Each row is where one point has got to under a steady rotation. How many ticks took it there?
The counts run from 0 to 309.
[3.57,0.64,-0.91,0.80,-0.96,-2.25,-0.45,1.10,-0.25,-0.25,-1.15,-1.89,1.85,0.55,2.79,-1.27,1.70,-2.43,2.86,1.08,-1.29,-1.35,3.09,0.77,0.82,-0.18,-1.71,0.85,0.55,0.55,-2.50,1.73,-0.16,0.21,-4.10,-2.31,0.99,-1.88,-0.52,0.94,-0.80]  282
[2.32,2.42,0.26,-0.33,-0.37,0.76,1.66,-0.82,-1.40,1.26,0.88,1.42,-3.78,0.85,-2.01,0.04,2.58,0.98,1.21,1.88,0.71,0.62,-0.73,1.56,1.53,-1.80,-0.49,-2.44,1.75,-2.64,3.07,-0.29,1.31,-2.86,-2.16,1.50,-0.23,-1.26,1.54,1.47,1.63]  152
[-1.96,-0.41,1.53,2.90,1.16,-0.58,-1.13,1.55,1.48,0.71,2.18,-0.99,3.62,-2.10,-0.61,0.12,0.44,4.10,-1.71,-0.30,-0.75,-0.72,-0.11,1.59,-0.77,2.92,-2.23,-1.25,0.33,-1.69,0.30,0.64,-2.69,-0.55,1.38,-0.37,-1.21,0.89,-1.64,-3.34,0.42]  243
[-2.38,3.55,-0.58,0.82,-2.15,-2.56,-1.85,2.72,0.42,-0.66,0.89,-1.62,3.07,-2.92,-0.97,-1.29,-1.61,2.50,-0.17,-0.09,0.59,0.24,0.79,0.37,-1.95,3.10,0.90,-0.83,-0.15,-0.23,-1.23,0.89,-2.79,-1.97,0.88,0.28,-1.29,0.97,-2.27,-2.60,0.50]  70
[1.17,-1.96,-0.26,1.16,-0.21,-2.10,-2.72,-0.56,-0.73,0.28,-1.95,-0.69,1.14,-1.00,4.88,-1.41,0.55,-0.01,0.85,1.17,-2.32,1.06,1.62,-0.39,0.45,-0.47,-0.46,3.30,-1.55,0.72,-3.70,0.55,0.23,2.76,-2.54,-1.64,0.21,-0.58,-0.66,1.65,0.01]  284
[-0.75,-1.32,2.64,-1.03,3.56,3.75,2.08,-0.07,-0.28,-1.44,-0.47,1.13,-0.17,1.92,-3.12,1.87,0.30,0.18,-1.02,-0.02,0.33,-1.99,-0.94,1.33,0.03,0.19,-2.52,-2.46,1.01,1.64,4.30,0.60,0.63,-2.25,-1.38,0.00,0.12,-1.11,0.75,-1.61,0.17]  179
[0.05,1.52,-0.36,-1.42,-1.29,0.28,0.01,-2.78,-1.37,1.54,-0.39,1.98,-3.75,0.12,-1.24,-0.17,-0.73,1.32,-0.50,0.62,0.56,4.38,-2.46,-1.34,0.08,-1.61,3.42,1.56,-0.43,-1.03,0.82,-2.95,0.96,0.05,0.03,2.50,-1.36,-0.33,1.07,0.66,3.02]  147
[-0.20,-1.09,-1.82,0.56,2.16,0.43,-0.85,2.98,-1.49,-1.74,0.50,-3.86,2.95,-1.60,-0.45,1.00,0.96,0.62,0.51,0.54,-0.44,-0.90,1.14,1.62,-1.32,3.95,-2.55,-0.85,1.40,-0.09,-0.96,3.34,-1.67,0.17,-0.94,-1.82,1.06,-1.42,-1.16,-0.08,-2.78]  259
[-2.05,-1.43,-1.07,1.93,-0.97,-1.13,-1.29,0.72,0.89,0.79,-0.62,-0.24,0.58,-3.13,1.78,-0.81,0.09,1.09,-1.14,-1.04,0.25,1.80,0.37,-1.56,-1.46,3.61,1.35,3.57,-1.99,-0.62,-2.44,0.75,-2.29,2.14,2.85,1.04,0.43,3.26,-0.37,-1.20,-0.04]  54
[-0.63,-3.32,4.66,0.29,2.95,2.29,0.05,-2.33,2.75,0.96,-0.49,3.25,0.82,1.77,-0.06,-0.58,-0.24,-0.79,-1.14,-1.44,-0.39,-0.34,-1.01,-0.30,1.03,-2.10,-2.15,0.94,-0.58,2.06,1.55,-1.74,-0.57,2.31,0.48,-0.22,-0.84,0.11,0.42,-1.22,1.78]  191
[-0.15,-2.59,0.34,-0.34,1.74,4.12,-0.75,-1.39,2.91,0.10,1.63,-1.81,-2.41,0.20,-2.23,2.06,-0.32,0.87,-0.74,-0.21,-0.31,3.04,-2.98,0.26,0.99,-0.63,-1.25,0.07,0.56,-0.82,-0.70,-2.20,-0.74,3.90,1.22,1.60,1.67,0.93,0.74,0.90,0.11]  2
[0.90,-1.71,0.27,-0.58,0.90,3.95,-0.38,0.82,3.94,-0.74,1.62,-1.42,-0.43,1.16,-1.41,0.71,-0.34,-3.51,1.65,-1.09,0.06,-0.46,-0.69,1.17,1.28,-0.29,-3.06,-1.76,-0.14,0.26,-1.14,0.69,-2.11,3.50,0.06,0.48,3.49,0.11,0.28,2.11,-1.77]  15
[2.30,0.53,-0.01,0.12,-0.97,-1.65,-0.04,-2.42,-1.52,3.09,-1.07,3.15,-2.64,0.35,1.42,-1.94,2.08,-0.44,0.24,1.96,0.23,2.32,0.10,-0.33,1.31,-1.83,0.80,1.60,1.02,-2.07,1.54,-1.73,2.23,-0.29,-2.27,1.07,-0.98,-1.26,1.15,2.72,1.99]  139
[1.92,1.85,-1.91,1.07,-0.93,-0.67,-0.79,1.04,2.56,0.78,4.08,-3.26,-0.33,-0.99,-1.33,0.87,2.17,1.19,1.79,-0.32,1.11,1.38,-0.86,1.83,0.82,0.42,-1.08,-0.76,1.07,-3.35,-1.97,0.62,-3.35,1.04,2.25,0.29,1.91,0.71,0.27,-1.38,-0.33]  239
[3.43,1.82,-3.87,-0.42,-2.24,-1.13,0.04,1.36,-1.19,-2.01,-1.35,-2.55,-0.04,0.93,1.10,-0.19,0.16,-2.45,3.44,0.44,0.14,0.41,1.89,-0.69,-0.50,1.37,1.77,2.00,-0.74,0.77,-3.17,2.31,0.04,-0.38,-2.30,-0.61,1.62,-1.42,0.49,0.56,-0.53]  289
[3.57,0.03,-1.90,-1.14,0.10,0.15,0.33,0.11,-3.75,-1.03,-1.97,-0.21,-2.76,0.33,2.13,-0.31,1.23,-1.45,2.49,1.48,-1.56,-0.02,1.06,0.74,1.02,-0.84,0.22,1.61,-0.29,0.86,-0.80,2.83,1.97,-1.11,-3.61,-0.91,1.19,-2.26,0.47,2.63,0.06]  116
[2.57,1.97,-2.89,-1.93,-1.36,1.45,1.09,-0.87,-2.92,0.97,0.10,0.76,-5.04,0.68,-1.57,-0.09,0.66,-1.08,1.51,1.64,1.24,2.59,-0.62,-0.38,0.85,0.38,2.30,-0.24,0.96,-2.10,2.14,0.05,0.84,-1.04,-1.16,2.12,1.05,-1.21,1.84,2.85,0.24]  145
[0.80,-1.45,0.62,-1.39,2.26,2.41,0.23,-1.08,-0.02,1.96,0.56,1.24,-2.57,0.91,-1.91,-0.26,1.71,-1.34,-0.40,1.66,0.54,1.66,-1.32,1.61,1.45,-1.86,-2.09,-2.00,3.07,-1.42,2.89,-1.21,0.51,1.31,-2.17,0.88,0.61,-2.22,0.75,3.49,-0.68]  167
[-1.36,0.75,-1.47,-1.60,0.19,1.01,-1.99,2.54,-3.63,-3.50,-1.11,-1.97,1.26,-2.60,-0.90,0.47,-2.21,2.57,0.00,-0.07,-1.03,-0.44,0.48,1.72,-1.61,2.21,-0.16,-0.87,-0.54,2.50,-0.91,2.97,0.02,-2.63,-2.25,-0.85,-0.65,-1.55,-2.19,-0.83,-0.74]  92
[3.51,1.73,-2.13,1.76,-1.31,-1.72,1.09,1.09,-1.85,-1.21,-1.50,-1.11,-0.64,0.33,2.29,-0.49,2.25,0.37,2.58,1.72,-1.68,-1.65,2.57,0.70,0.72,1.21,-0.03,0.79,-0.92,-1.04,-1.15,3.15,1.42,-2.76,-3.65,-0.27,0.90,-1.06,0.17,0.16,0.47]  296
[0.20,0.12,-0.52,1.94,0.46,0.56,-0.48,2.35,0.78,0.09,2.86,-1.96,1.48,-1.75,-0.69,0.33,1.32,1.69,0.51,0.34,-0.63,-2.24,0.28,2.72,-0.03,2.85,-3.61,-2.79,0.87,-2.51,-0.31,2.95,-3.28,-1.19,-0.03,-0.53,1.39,-0.45,-1.33,0.16,-1.77]  245
[0.11,-0.84,1.38,3.19,-1.27,-3.00,-1.14,-0.54,3.96,1.86,0.12,0.63,1.75,-1.48,2.64,-2.00,1.05,-0.37,0.50,-1.06,0.13,0.60,0.22,-0.66,0.16,-0.38,0.07,2.69,-1.05,-0.47,-3.02,-0.63,-2.41,2.54,1.60,0.13,0.53,2.72,-0.19,-1.75,1.45]  46
[1.42,1.57,-1.24,0.64,-0.42,-1.29,-1.55,1.67,1.96,-0.53,2.79,-3.99,2.72,-1.09,-1.39,0.06,1.65,-1.35,1.92,-0.17,1.05,0.71,0.97,2.21,-0.59,0.39,-2.34,-1.37,2.72,-1.28,-2.10,0.30,-3.49,1.55,-0.80,-1.59,0.84,-1.26,-1.31,-0.16,-2.07]  253
[0.00,-0.21,-2.40,0.12,-0.68,-0.29,-0.24,1.60,-2.66,-2.36,-2.72,-1.38,2.61,-0.38,1.81,-1.04,-2.03,-0.36,0.77,-0.13,-0.83,-1.28,2.59,-1.44,-2.09,4.31,1.57,2.26,-1.73,2.12,-1.78,2.82,-0.18,-1.15,-1.51,-0.88,-0.07,-0.74,-0.37,-0.85,-0.74]  287
[-0.14,-2.63,0.79,-0.62,2.45,3.89,2.40,0.25,1.00,-0.83,0.02,2.03,0.52,2.57,-1.43,-0.08,0.17,-3.64,0.26,-1.46,0.53,-3.50,0.25,-0.35,0.58,1.58,-2.90,-1.20,0.36,1.73,3.05,2.12,-1.50,0.03,0.38,0.25,2.26,-0.67,0.63,0.19,-1.43]  194
[-3.36,-2.23,1.16,-1.88,2.38,3.63,-0.41,-1.54,-0.97,0.48,-1.09,1.71,-0.55,0.42,-2.94,-0.19,-2.42,0.79,-3.05,0.07,0.77,2.27,-2.27,-1.28,-1.06,1.17,0.40,-0.06,0.67,1.15,3.15,-2.13,0.01,1.20,0.41,1.25,-1.16,-0.61,0.43,1.12,0.35]  170
[1.70,0.67,-2.24,-0.35,-0.47,1.09,-1.40,2.22,-0.92,-2.71,0.39,-3.24,1.55,0.07,1.15,-0.02,-1.39,-0.97,2.70,-0.21,-1.44,-2.73,2.11,1.34,-0.04,1.71,-0.97,-1.01,-1.26,1.25,-3.27,3.37,-1.30,-0.51,-1.87,-1.53,1.98,-1.44,-1.62,0.95,-1.59]  274
[2.23,-1.20,-0.28,0.77,-0.16,1.92,0.59,-1.49,3.12,0.84,2.19,0.50,-2.97,1.65,0.84,0.53,1.05,-1.44,1.64,-2.33,0.24,0.85,-0.81,-0.83,1.73,-1.22,-0.03,1.54,-1.92,-0.74,-1.60,0.32,-2.13,2.39,3.76,1.34,3.15,1.81,1.48,-0.46,0.81]  211
[0.77,-0.91,0.92,2.43,0.95,-0.11,2.75,2.08,3.00,-1.92,0.24,-0.57,1.76,0.40,0.34,0.41,2.02,-0.90,1.60,-1.53,-0.29,-3.86,1.48,0.78,0.72,1.84,-2.34,-0.15,-0.43,0.53,0.09,3.65,-1.45,-1.27,-0.02,0.02,2.28,1.78,0.42,-3.72,0.12]  35
[0.95,-0.84,0.77,0.93,1.54,0.62,2.32,1.25,3.90,-1.26,0.27,-1.29,2.67,1.47,-1.64,0.13,2.09,-3.64,0.85,-1.15,1.47,-2.51,0.94,0.95,-0.02,0.77,-3.00,-0.89,2.08,1.03,0.67,1.55,-2.03,0.97,-0.89,-0.60,2.04,0.01,0.64,-2.00,-1.33]  21
[-0.64,0.86,-2.17,1.10,-0.32,0.51,0.30,1.81,0.65,-0.99,2.56,-2.51,1.43,-0.87,-2.02,1.20,-0.10,1.49,0.40,-1.18,1.24,-0.35,-0.22,0.57,-1.12,4.31,-0.19,-1.14,0.51,-1.78,-0.22,1.84,-3.82,-1.06,3.20,0.90,1.16,0.94,-0.04,-2.25,-0.66]  237
[-0.19,-2.00,1.99,2.13,1.06,-0.49,-0.45,-0.37,4.59,-0.64,-0.58,-0.50,1.24,0.31,1.02,0.95,0.50,0.17,-0.27,-2.01,-0.20,0.96,-1.28,-1.04,-0.31,-0.09,-0.32,3.41,-1.84,2.35,-2.86,-0.65,-1.51,2.53,1.34,-0.12,0.53,2.62,0.20,-3.96,1.81]  32
[2.72,2.37,-2.86,2.00,-2.16,-3.59,0.26,1.80,1.41,-0.33,1.60,-2.53,-0.18,-1.74,-0.41,-0.32,3.30,-0.71,2.23,0.46,1.33,1.01,0.44,1.31,0.20,1.62,0.23,0.81,1.08,-2.41,-2.61,1.92,-2.22,-0.78,0.44,0.30,1.63,1.58,0.01,-1.64,-0.33]  58
[-1.59,-3.86,4.51,0.31,2.84,2.97,1.11,-1.28,1.92,0.26,-1.03,3.47,2.12,1.57,-0.39,-0.78,-0.57,-0.66,-1.81,-1.38,-0.28,-2.20,-0.30,-0.54,-0.01,0.00,-2.29,0.45,-0.31,2.37,2.74,-0.86,-0.73,0.99,0.19,-0.35,-0.53,-0.26,0.32,-1.68,0.54]  192
[1.54,0.33,-2.00,1.04,-1.35,0.26,1.05,0.66,2.32,1.21,3.09,-0.77,-0.16,0.32,-0.74,-0.62,1.44,-3.18,2.08,-1.37,1.56,-0.12,0.69,-0.57,0.46,2.54,-0.52,-0.38,0.51,-2.47,0.12,1.66,-4.64,1.35,3.47,1.17,3.05,1.13,1.09,0.18,-0.92]  224
